Look-ups in named tables: a row name and a column name give one cell, copied from the table.

rebugo:
	galote	dezik	vakif	rur	zirozi
somive	143	176	161	142	117
sakal	178	146	219	47	146
berabu	128	142	183	136	165
kebuku	101	125	93	118	133
vafopa	123	139	114	201	156
lerem	105	125	105	114	140
puraliv	120	139	112	213	160
zukul	117	157	111	187	130
figivo	209	126	148	120	154

zukul, dezik: 157
berabu, vakif: 183
kebuku, rur: 118
somive, dezik: 176
vafopa, galote: 123
puraliv, rur: 213
vafopa, vakif: 114
zukul, galote: 117

sig =
         robi    miv    zov  tafire  dogav
mileli   0.14  -0.10  -0.12   -0.30  -0.46
mok     -0.27  -0.74  -0.76   -0.31  -0.99
livale  -0.95  -0.26  -0.10   -0.42  -0.29
lol      0.50  -0.19   0.28   -0.26   0.42
lag     -0.59   0.09   0.26    0.34  -0.01
fub     -0.04  -0.08   0.25   -0.07   0.74

What is the robi of lol in sig? 0.50
What is the miv of livale in sig? -0.26
What is the robi of lag in sig? -0.59
What is the miv of fub in sig? -0.08
What is the robi of mok in sig? -0.27
What is the tafire of livale in sig? -0.42
What is the dogav of lag in sig? -0.01
What is the miv of lag in sig? 0.09
What is the dogav of mileli in sig? -0.46
What is the zov of lag in sig? 0.26
What is the robi of mileli in sig? 0.14
What is the tafire of fub in sig? -0.07

bel =
columns: kif, numizo
faseda: [20, 82]
dag: [33, 162]
filodam: [44, 62]
teb: [142, 235]
bakizu: [103, 45]
vebuz: [152, 153]
poviza: [43, 81]
bov: [107, 67]

poviza, numizo: 81
poviza, kif: 43
dag, numizo: 162
filodam, numizo: 62
dag, kif: 33
teb, numizo: 235
bakizu, numizo: 45
faseda, numizo: 82
vebuz, kif: 152
faseda, kif: 20
vebuz, numizo: 153
bov, numizo: 67
bov, kif: 107
bakizu, kif: 103
teb, kif: 142
filodam, kif: 44
Which row has the largest kif? vebuz

gutipu
|  | badot | fuzole | sek | miv |
|---|---|---|---|---|
| nifela | -5595 | -5750 | -2203 | -1807 |
| mamezu | -3853 | -395 | 1743 | -3456 |
| bafum | -3232 | 4506 | -4586 | -5881 |
| gativeb | -3506 | -2011 | -787 | -1291 |
| lilek | -1255 | -3137 | -2900 | -6737 |
| vin | -3727 | -3787 | -6394 | -1220 |
| lefopab | 716 | -8004 | -2377 | -90 |
| mozesim | -6136 | -8350 | -5634 | 2499 |
| gik | -1393 | -2160 | -2747 | 3253 |
| papu | -633 | -4918 | -6985 | 58 |
| mavo | -1566 | -8806 | 17 | -5293 |
| fuf | -1083 | -2263 | 6377 | -3731 |
| navale | -7195 | -4397 | -8379 | 3381 |

fuf, fuzole => -2263
lilek, miv => -6737
mamezu, badot => -3853
navale, badot => -7195
nifela, sek => -2203
bafum, sek => -4586
lilek, fuzole => -3137
navale, fuzole => -4397
papu, miv => 58
mavo, badot => -1566
mozesim, fuzole => -8350
mamezu, miv => -3456
gik, miv => 3253
fuf, badot => -1083
bafum, miv => -5881

Table livil
,zonino,zuzuzi,pob
megadof,48,165,191
rito,73,185,169
sozu,68,209,184
rok,50,149,156
kel,51,155,162
fuvuzin,75,182,171
gidelim,48,177,186
somuzup,52,191,162
kasezer,54,208,191

What is the zuzuzi of somuzup in livil?
191
What is the pob of somuzup in livil?
162
What is the pob of kasezer in livil?
191
What is the zonino of rito in livil?
73
What is the zonino of megadof in livil?
48
What is the pob of rok in livil?
156
What is the zonino of sozu in livil?
68
What is the zuzuzi of megadof in livil?
165
What is the zuzuzi of fuvuzin in livil?
182
What is the zuzuzi of sozu in livil?
209
What is the pob of fuvuzin in livil?
171

tuf:
         figo  rasireb  pivir  benot  zalib  ralen  rodu  sosu
rup       142      145    207    127     60    204   127   101
giziger   165      129    177    239    185    134   156   195
lalebiz   117      133    136    181    128    181   163   171
nuketem   165      127    177    212    160    148   154   167

What is the rasireb of nuketem in tuf? 127
What is the rodu of giziger in tuf? 156
What is the benot of rup in tuf? 127
What is the zalib of lalebiz in tuf? 128
What is the benot of lalebiz in tuf? 181
What is the pivir of giziger in tuf? 177
What is the pivir of rup in tuf? 207
What is the ralen of giziger in tuf? 134
What is the rasireb of lalebiz in tuf? 133
What is the ralen of nuketem in tuf? 148
What is the rasireb of giziger in tuf? 129

vopom:
          suvu  tesif  ramiv  zigufon    mez  dimem    kem  sapura    pip
kuv      36.94  34.55  36.98    34.25  29.59  52.55  33.98   27.83  25.62
guvem    22.18  12.18  12.30    43.82  34.89   3.59  45.66   84.21  42.94
pon      33.75  41.57  31.74    33.73  36.10  24.91  34.15   30.62  32.77
ralamuk  30.88  46.30  34.20    32.66  48.81  43.06  31.06   16.62  27.06
betonu   28.94  16.64  29.81    32.97  29.83  30.78  40.90   47.61  33.30
galateb  44.92  47.40  19.25    29.05  36.73  44.40  34.36   36.95  51.60

kem of pon is 34.15
mez of pon is 36.10
ramiv of ralamuk is 34.20
dimem of galateb is 44.40
ramiv of guvem is 12.30
mez of guvem is 34.89
pip of guvem is 42.94
pip of kuv is 25.62
ramiv of galateb is 19.25
Which row has the largest ramiv? kuv

